(in the rows, 128 means zero)
A single turn carries every row of the set below to another of its rows. Some are shown first; where does it send the rows asked next?
Begig: [118 157  99 111 149 103 121 106 110 133 144 123 144  88 111]
Kiv: [151 117 116 128 162 146 138 104 103 109 129 126 103 132 122]
Zaror: [119 127  91 115 143 102 125 127 125 145 136 130 170 108 122]
balom: [114 151 120 162 127 123 116 111 164 100 124 101 124 112 115]
Puvu: [122 153 120 159 159 122 123 128 119 118 142 154 151  94  86]
naf: [126 115 130 113 135 117 126 125  86 124 113 121 117 143 158]
mem: [126 129 111 174 125 110 110 134 151  94 132 105 120 132 111]
vogim: [127 119 132 137  83 115 136 125 123 156 111 146 128 125 135]
vita: [118 166 114 136 122 115 130 135  92 158 163 114 123 104 114]
sula: [142 114 126 180 150 124 129 107 100 102 128  99 113 115 132]
Reko: [136  92 132 125 119 139 117 128  92 131 139 139 113 131 150]
Fep: [121 140 144 166 121 122 119 132 160 100 133 122 150 135 106]
Zub: [ 88 135  88 123 143 119 120 117 119 127 133 111 163 104 115]
Furif: [140 106 113 123 134 156 130 135 104 102 124 138  98 113 109]
Leted: [111 153 127 134 108 108 101 131 121 169 142 129 110 114 116]
loza: [117 114 148 114 123 128 115 120 108 148  99 137 119 131 146]
Nav: [107 133 130 150 156 122 121 135 135 123 156 124 169  88 108]
Lof: [162 128 139 158 150 122 144 101 104 108 124 107 131 148 123]
lari: [ 97 134 126 176 148 137 116 139 125 124 138 136 170 115 107]
bego: [129 136 133 179 143 136 141 113 121  84 135 110 118 133 138]
gef: [136 140 114 133  80 144 150 108 112 146 121 128 120 122 125]
pedu: [119 108 146 126 105 125 120 151  91 122 119 137 114 114 149]
Pobid: [129 168 109 141 105 116 124 133 104 163 135 130 128  93 135]
gok: [112 147 148 152 139 134 116 114 129 105 137 148 164 110  88]
vaku: [125 164 122 134 130  81 122 116 115 156 146 137 115 104 110]
Vago: [139 115 152 173 129 134 147 102 114  98 122 105 144 126 114]
ritid: [131 129 108 140  85 117 164 134 109 154 127 125 133 118 117]
mefip: [148  99 119 125 146 132 135 132 122  92 142 149 109 131 116]

vita -> pedu
Vago -> Puvu
And these:
bego -> Nav
gok -> vaku
Zaror -> gef
mem -> Zub
Kiv -> Fep

A single turn carries every row of the set below to another of its rows. Some are shown first; where does it send the rows asked next?
bib: [120 115 121 136  96 110 111 132 144  84 121 115 167 130 129 161 181 125]
bol: [146  98 102  96  91 134 136 142 140 100 113 118 161 117 128 164 162 120]
tonum: [134  84 125 100 123 124 150 112 132 139 121 110 130 144 120 132 131 107]
dakon: [109 115 125 145 170 127 136 141 123  99 129 108 148 171 144 155 153 160]
talo: [153  88 103 133 163 150 120 102 124 131 105 140 157 116 118 129 200 112]
dev: [134  99  88 104 155 116 133 161 136 108  76 136 142 146 135 157 130 154]
tate: [144  84 101 138 159 144 115 100 112 128 110 148 158 127 114 127 203 116]
Rif: [150  87 103 140 164 141 116 101 110 126 108 148 160 125 116 128 203 122]
roton: [164 123 115 124 120 109 132 142 131  86 102 117 171 115 134 166 169 155]
zel: [146  90 107 140 161 147 113 100 126 129 108 140 157 119 117 128 204 110]
boli: [151  83  99 133 161 145 119 102 111 129 107 149 159 124 115 128 200 119]
vufu: [167 110 136 123 159  99 153 116 119 126 104 109 140 137 128 137 135 153]
Barun: [ 92  93 113 120 144 150 140 140 132 111 139 109 140 173 138 153 146 126]
direv: [102 111 107 142 153  94 105 150 143  95  88 132 145 160 135 152 149 151]
nuvar: [116 108 149 150 136  92 123 103 134 119 126 106 137 156 123 131 153 125]
soro: [154  94 107 141 168 144 116 101 123 128 104 140 159 116 118 128 203 118]
Pak: [113  96  87 136 109 103 128 125 169 123 140 137 148 144 158 150 144 128]
Dedub: [137 115  95 152 135  86 131 128 159 114 128 137 156 138 164 153 147 162]
biges: [ 93  87  90 109 127 122 115 152 150 111  95 134 136 159 129 151 138 119]
rad: [150  97  78 117 124 109 150 135 158 129 125 139 150 130 162 155 131 148]
kigog: [132  99 107 108 166 149 160 149 120 113 122 111 144 159 142 159 135 154]

zel -> soro
tate -> Rif
Dedub -> rad
And these:
kigog -> Barun
nuvar -> vufu
bol -> bib
direv -> dev

